[[121, 114, 123, 132, 124, 136, 128, 128, 121, 131, 117, 140, 143], [121, 115, 122, 132, 118, 136, 131, 124, 114, 128, 121, 141, 144], [121, 119, 124, 132, 100, 121, 138, 111, 105, 122, 131, 140, 137], [120, 115, 130, 135, 117, 117, 131, 120, 125, 130, 119, 135, 134], [119, 115, 137, 140, 120, 102, 129, 119, 138, 133, 115, 130, 126], [120, 115, 132, 136, 118, 113, 130, 120, 129, 131, 118, 134, 132], [121, 115, 124, 133, 119, 132, 130, 124, 119, 129, 119, 140, 141], [122, 117, 122, 132, 112, 132, 133, 120, 111, 126, 125, 141, 142], [120, 118, 135, 138, 107, 99, 134, 110, 125, 128, 123, 132, 125]]
The fifth entry in reading order -> 124
The 3rd largest entry is 142
The second smallest entry -> 100
Read off the 3rd smallest entry.
102
Read off the entry just right of the smallest entry.
134
The centre entry is 129
Read off the entry just right of the centre entry.
119
The first entry in reading order is 121
Read off the entry just left of the smallest entry.
107

[[141 138 109 143 146 144 114 122 146 106 110 124 124]
 [124 132 133 127 120 130 138 126 115 137 135 133 121]
 [129 128 123 126 130 125 123 133 124 125 123 134 134]
 [120 124 132 122 116 126 137 134 113 135 134 130 129]
 [140 135 112 141 144 138 115 123 142 109 112 127 128]
 [136 138 123 129 139 129 113 130 136 121 117 125 130]
 [121 126 132 124 118 126 139 126 114 137 139 137 124]
 [125 127 122 128 124 134 132 127 121 124 131 138 125]
 [131 126 117 132 133 132 123 131 131 117 118 129 133]
 [126 138 135 127 125 131 133 125 120 139 133 126 118]
 [119 124 138 118 114 123 135 136 112 137 138 130 132]
 [136 128 114 138 138 136 120 127 137 110 114 128 131]
 [128 133 123 134 128 136 135 122 122 129 128 131 120]]
Give the last entry, reading row by row.
120
Give the top-left entry.
141
The largest entry in the last column is 134
Give the fifth entry, reading row by row.
146
The entry in the top-right corner: 124
The entry in the bottom-left corner is 128
The entry directly below the smallest entry -> 137
Give the 3rd entry on the diagonal from the top-right corner.
123
The entry just right of the smallest entry: 110
The entry just left of the centre entry -> 126
Give the second entry in reading order.
138
Give the third entry in reading order.
109
The second-last entry, reading row by row: 131
The 3rd entry from the end, reading row by row is 128
The 3rd entry on the main diagonal -> 123
Give the entry directly below the centre entry.
132
Give the centre entry.
139
Give the entry just right of the centre entry.
126
The entry directly above the centre entry: 113

[[131 123 124 123 127 135 131 127 142 127 132 126]
 [132 132 131 137 121 115 121 121 129 127 132 134]
 [122 130 127 126 135 133 134 134 129 120 122 131]
 [138 145 140 134 134 128 132 122 118 147 111 113]
 [131 134 136 136 126 117 126 129 118 132 128 129]
 [120 128 128 139 124 109 118 133 102 134 130 130]
 [127 130 126 124 137 141 140 127 129 118 124 125]
 [131 126 131 125 123 124 124 128 134 133 130 135]
 [130 121 126 138 114 110 113 112 122 134 151 141]
 [139 147 142 142 131 122 129 122 125 143 116 114]
 [129 124 122 122 132 139 136 126 130 122 130 123]
 [128 130 125 115 140 146 144 133 120 120 114 119]
 [136 140 136 149 118 108 116 119 138 126 130 128]
 [138 133 133 132 120 118 123 121 126 124 125 128]
 [133 138 140 146 122 109 117 122 119 149 130 125]]
Indices start at 0.
The entry in row 0 and column 1 is 123
Which number is the entry at row 2, column 0?
A: 122
Which number is the bottom entry of the column that holds the smallest entry?
A: 119
The entry in row 1 and column 0 -> 132
The entry in row 0 and column 0 -> 131
The top-right entry: 126
The bottom-right entry: 125
The entry at row 0, column 2 -> 124
The entry just right of the smallest entry is 134
Which number is the entry directly below the largest entry?
A: 116
The entry just left of the largest entry -> 134
The bottom-left entry is 133
The entry at row 1, column 1: 132
Which number is the entry at row 2, column 1?
A: 130
Which number is the entry just right of 144?
A: 133
The bottom entry of the column that holds the largest entry -> 130
The minimum is 102

x = 135	148	118	129	133	122	110	157	124	130
What is the third entry from the right? 157
The 4th entry -> 129
What is the entry just right of 135? 148

Questions about the row below.
1) Give the 3rd entry from the left.
2) Give the 5th entry from the end.
3) Give the 2nd entry from the left.
4) Give the second entry from the right.
5) Give the 4th entry.
(121, 119, 118, 120, 111, 120, 118, 107, 121, 117, 110, 127)
1) 118
2) 107
3) 119
4) 110
5) 120

[[125, 120, 124, 130, 129, 132, 126, 123, 130, 128], [122, 126, 131, 124, 129, 127, 124, 127, 124, 130], [134, 135, 133, 125, 123, 123, 130, 121, 145, 122], [128, 127, 132, 126, 128, 124, 121, 127, 132, 131], [143, 137, 123, 135, 126, 126, 136, 138, 131, 126], [130, 121, 123, 133, 131, 129, 122, 133, 125, 133], [130, 119, 118, 136, 132, 134, 127, 134, 120, 131], [150, 127, 111, 146, 124, 133, 139, 129, 146, 120]]
The entry just right of 139: 129
The second entry in reading order: 120
The largest entry is 150
The 3rd smallest entry -> 119
The entry just left of the smallest entry -> 127
The entry just right of the smallest entry -> 146
The first entry in reading order is 125
The 4th entry in reading order -> 130
